The rows below fall into families. The same turns and mirrors carry the whole set onto itself and the rows of a family onto each other. For each named row, which other rows are in its family? Write them in the order they are listed.
These 15 rows form 5 families of 3 rows each.
Gufe: [-22 -16   8  19 -50   2  14  13   7  18  -1 -43   0 -10  -8  -2  -9 -18
  49  13  31 -14 -44 -38 -20]
Misi: [-48  19 -12 -22 -16  43  -4  -7 -38   0 -17   6   2   0 -34 -25 -24 -46
 -27 -16 -23   1 -17  -4  39]
geluv: [-33   1  23  25  24 -15   2  -6  26  20  12   8  15  20  35  26  38  14
   5 -14 -10 -16 -20  26   4]
zadi: [-54   9 -13 -31   3  23  11   5 -25 -25  -6 -10 -18   0 -49  -4  -4 -34
 -24 -19 -31 -18  11  14  38]
rad: [ 13   4 -16  16 -40  -6  23  10  10  27   2 -39  17 -21  -6  -8 -21 -20
  31 -15  29 -12 -49 -30 -33]
gini: [-17  -3  13  35  38  -2  25 -19  33  16  15  14  -6   3  33  19  23  -7
 -12  16 -32 -13 -14  14  24]
vapat: [-19  12  18  34  42 -12  35 -18  23   6   6  14   0  12  25   8  45  -5
  -1   1 -17  -1   8  16  -9]
fif: [-16  -8   7  15 -28 -14  16  18 -12  14   5 -24   8 -12  -6 -24 -26  -3
  52  -7  32  -7 -29 -44 -37]
Fizov: [-18  -9  13   8 -50   1 -11  24  13  21  -6 -14   0 -17  -8  -9 -29  -4
  50 -19  30 -22 -29 -30 -30]
zonik: [-39  29 -17 -12 -10  22   0  -6 -36 -17  -4  15 -16  -8 -53 -29  -8 -28
 -29 -24 -24   4   9 -20  25]
rozo: [ -8   3   0  -2 -31   6 -16  23  24   0   1 -38  -7  -7 -10 -23 -43  -9
  43 -10  32 -17 -30 -38 -16]
kep: [-25  29 -40 -12  -4  11  14   6 -40  -2 -13   1 -12 -16 -41  -9 -13 -59
 -28 -29 -22 -11 -18  -9  36]
Geg: [-26  21  -5 -43   2  25  -9  -8 -18 -22 -11   1  -9 -12 -52 -24  -6 -37
 -21 -17 -26 -11   3  -3  41]
Mizif: [ -2  17   8  42  28 -20  31  -7  20  34   9  10   3  14  12  28  38 -23
 -26  -7 -26 -17 -20  19   0]
fava: [-26  -2  14  22  37 -17  14  -9  17  23  19   5   2  13  31  30  39  -3
   5   6  -1 -20  13  32  12]

Same family as zadi: geluv, rozo
Same family as fif: vapat, zonik
Same family as Mizif: rad, kep
Same family as Misi: Gufe, gini

The rows below fall into families. The same turns and mirrors carry the whole set onto itself and the rows of a family onto each other. For each named row, which other rows are in its family? Write them in the order they are listed.
These 28 rows form 7 families of 4 rows each.
Zolup: [ -1 -33  50 -71  -5 -46 -84  20   6 -35  -3 -41]
zeme: [  8 -24  40 -43  -8 -51 -68  10  11 -36   4 -47]
tase: [-56 -20   7 -54  -5  -6 -52 -13 -26  26 -44   0]
bir: [ 21 -32  44 -52   6 -35 -81  16   2 -35  -3 -23]
Nolaz: [-44 -24  19  -5  21 -29 -63  -9 -42 -22 -16 -46]
Pab: [-30 -28  23 -24  17 -39 -61 -16 -58 -38  -2 -39]
Vobig: [-40 -28  40 -60 -28 -34 -25  50   3 -44 -46   7]
saz: [ 17 -27  46 -56  -8 -51 -77  26   7 -39 -12 -19]
guz: [-49 -22  34 -75 -40 -33 -10  26   7 -25 -38   3]
Tiru: [-26 -26  26 -65 -37 -39   3  34 -14 -27 -28   4]
geki: [-32 -26  41 -65 -40 -29 -19  45  -8 -45 -29  10]
turep: [-57 -11  15 -54  16   0 -50  -7 -24  20 -37   6]
sol: [-33 -30  47 -20  12 -41 -54 -30 -38 -25  -4 -50]
sef: [-31 -35  28 -79 -36 -40 -23  48 -14 -44 -32  -2]
Geko: [ 16 -34  29 -65 -11 -56 -72  35  -2 -38 -12 -30]
dema: [-46 -27  29 -21  22 -30 -58 -25 -48 -27 -10 -42]
pibun: [  6 -20  53 -47 -12 -57 -86   8   5 -34   1 -24]
naze: [-56 -24  23 -59 -25  -6 -41 -10 -15  30 -41  -2]
futif: [-27  -5  38 -15  13 -42 -62 -15 -38 -21   3 -50]
Dif: [-37 -31  40 -70 -25 -19  -9  34 -14 -41 -34  18]
sifu: [-63  -9  14 -62 -14   6 -58   4 -18  23 -22  -1]
Neda: [-67 -19  10 -48   2 -16 -55  -1 -22  18 -58  -3]
bipi: [-45 -18  39 -60 -52 -32 -18  30  -8 -30 -25  18]
kiru: [-43 -16  28 -19  36 -17 -55 -15 -44 -22  -3 -31]
lok: [-35 -12  35 -25  31 -52 -47 -25 -45 -27  -4 -30]
zuv: [-69   0  27 -65 -18 -15 -42   1 -19  21 -45   1]
Lud: [ 14 -28  38 -37  -6 -48 -73  37  11 -39 -17 -26]
novo: [-55 -23   6 -73 -13 -10 -59  -2 -30  19 -45   9]

Same family as Dif: bir, Pab, novo
Same family as tase: saz, geki, dema
Same family as sef: turep, Geko, kiru
Same family as Nolaz: Vobig, Neda, Lud

